In the rows, 128 means zero.
Families of rows that turns and mirrors carry onto each other, the same ones carrying the whole set onto itself: the rest of each named row's family, in list order:
5 families of 6 rows:
K_278: [122 145 151 124  99 101 178  91 122 120 121]
K_692: [115 154 136 128 129 104 191  95 106 112 138]
K_14: [128 149 115 135 140 147 166 121 147 102 129]
K_135: [134 126 150 115 113 114 157 108 146 125 111]
K_140: [119 161 121 143 135 133 180 112 121 101 147]
K_981: [135 132 130 118 129 138 155 120 158 113 110]
K_946: [119 167 114 145 128 135 186 106 125  95 136]
K_869: [122 137 151 116 116  97 179  92 119 125 120]
K_107: [116 164 121 141 127 143 182 112 119  87 132]
K_173: [123 138 159 123 109  99 172  97 124 124 129]
K_846: [116 162 135 140 113 110 189  94 112 109 141]
K_345: [119 161 115 135 144 128 188 106 119 101 139]
K_867: [117 155 144 138 120 109 184 101 112 112 149]
K_409: [126 131 155 111 102 121 162 104 134 115 101]
K_541: [134 135 125 119 118 138 159 112 158 111  99]
K_178: [132 132 133 122 125 130 152 110 162 106 102]
K_256: [112 159 140 136 112 120 186 100 103  98 135]
K_387: [117 144 158 121 100 108 176  95 112 111 119]
K_938: [129 130 153 119 109 107 157  97 146 116 105]
K_719: [119 162 119 149 137 131 176 107 130  88 138]
K_389: [114 159 139 146 123 107 184  94 116 100 143]
K_539: [127 151 109 125 149 141 173 116 142 102 121]
K_181: [131 133 133 116 117 142 157 115 148 103  97]
K_784: [130 127 144 106 123 109 165 101 142 125 103]
K_804: [119 142 158 131 107  97 173  90 125 113 127]
K_59: [131 132 146 115 102 112 163  99 147 122 101]
K_551: [128 147 115 139 139 141 162 115 154  92 119]
K_422: [130 152 108 136 134 148 171 115 149  99 118]
K_56: [135 132 122 114 138 133 161 115 153 112 102]
K_357: [125 150 117 130 130 154 167 121 141  91 113]

Which other rows belong to the same family as K_869? K_692, K_345, K_539, K_784, K_56
Which other rows belong to the same family as K_181? K_107, K_409, K_256, K_387, K_357
Which other rows belong to the same family as K_422? K_278, K_946, K_846, K_541, K_59

Families of rows that turns and mirrors carry onto each other, the same ones carrying the whole set onto itself: the rest of each named row's family, in list order:
4 families of 8 rows:
K_909: [138 146 148 121 126 114 116 129 116 105]
K_121: [123 150 118 146 151 122 127 126 129 151]
K_849: [125 128 129 125 116 122  92 127 114 144]
K_673: [127 152 152 138 128 108 132 139 129 106]
K_684: [114  99 123 125 122 138 121 132 123 142]
K_275: [138 140 140 122 115 119 112 136 111 104]
K_502: [128 134 114 129 128 122  97 121 106 138]
K_192: [114 127 137 147 125 116 154 141 144 120]
K_228: [128 145 136 144 135 110 108 132 135 155]
K_119: [117 116 130 144 142 125 138 137 145 154]
K_19: [130 148 121 149 147 111 114 126 127 149]
K_976: [116 118 107 122 129 143 118 122 106 137]
K_424: [112 121 121 142 149 130 129 131 131 158]
K_772: [117 119 142 123 117 128 141 140 120  98]
K_313: [128 125 141 140 138 124 157 145 139 114]
K_925: [140 155 147 140 134 108 130 141 132 116]
K_917: [123 137 135 126 102 114 110 131 115 108]
K_189: [125 139 146 123 114 116 121 136 115  98]
K_829: [136 148 152 136 143 111 140 135 136 115]
K_271: [117 105 109 128 131 138 123 125 111 136]
K_604: [125 149 115 130 134 125 102 121 109 142]
K_381: [126 118 144 129 139 129 156 137 133 110]
K_377: [126 111 134 120 118 135 139 140 117 103]
K_94: [125 155 142 147 121 101 125 136 136 119]
K_248: [113 120 111 139 147 138 142 128 127 146]
K_823: [119 143 124 142 146 119 110 128 124 158]
K_6: [110 110 115 129 135 140 119 127 116 149]
K_479: [119 130 118 127 132 128  98 123 109 150]
K_290: [127 116 140 112 121 133 131 131 113 100]
K_288: [118 130 147 138 131 118 152 142 136 106]
K_350: [111 110 130 128 106 130 139 136 124 108]
K_97: [119 118 116 147 151 127 141 130 134 147]

Which other rows belong to the same family as K_192? K_849, K_684, K_228, K_119, K_917, K_94, K_350
Which other rows belong to the same family as K_925? K_275, K_502, K_19, K_313, K_271, K_377, K_97
Which other rows belong to the same family as K_829? K_909, K_121, K_976, K_604, K_381, K_248, K_290

Families of rows that turns and mirrors carry onto each other, the same ones carrying the whole set onto itself: the rest of each named row's family, in list order:
5 families of 4 rows:
K_362: [110 129 139 133 141 137 123 162 126 119 177  96 101]
K_761: [126 121 128 144 135 112 141 152 144 156 123 113 121]
K_212: [128 141 125 138 166 104 135 119 107 143 159  96 115]
K_700: [123 124 133 156 137 106 126 144 144 148 135 137 115]
K_649: [140 146 148 118 156 129 106 151 123 131 143 111  93]
K_149: [129 156 121 142 145 130 136 116 111 134 178 105 120]
K_736: [124 136 114 147 139 105 141 159 138 148 148 123 140]
K_355: [139 135 128 134 167 133 121 147 133 127 122 125  94]
K_186: [127 131 140 119 151 144 116 149 115 127 180 125 109]
K_448: [134 138 131 127 163 121 103 136 134 138 121 109 101]
K_76: [130 147 135 135 154 109 139 132 113 130 182 104 133]
K_795: [136 152 120 157 146 113 138 134 116 123 174 101 128]
K_764: [113 142 126 116 131 136 134 157 127 123 177  99 104]
K_483: [137 137 129 117 174 130 122 134 124 145 126 120 104]
K_436: [138 141 114 142 133 125 145 142 113 140 178 129 127]
K_428: [126 138 134 154 175 122 135 127 128 137 125 107 104]
K_956: [101 130 132 150 133 129 127 136 154 140 130 113 101]
K_193: [101 128 135 128 140 149 137 149 123 134 180 104 112]
K_11: [118 129 129 132 124 116 134 138 146 161 133 129 120]
K_425: [110 124 133 120 121 143 135 147 148 127 155  95 115]

Which other rows belong to the same family as K_736? K_212, K_649, K_425
Which other rows belong to the same family as K_436? K_186, K_428, K_956
Which other rows belong to the same family as K_483? K_362, K_795, K_11

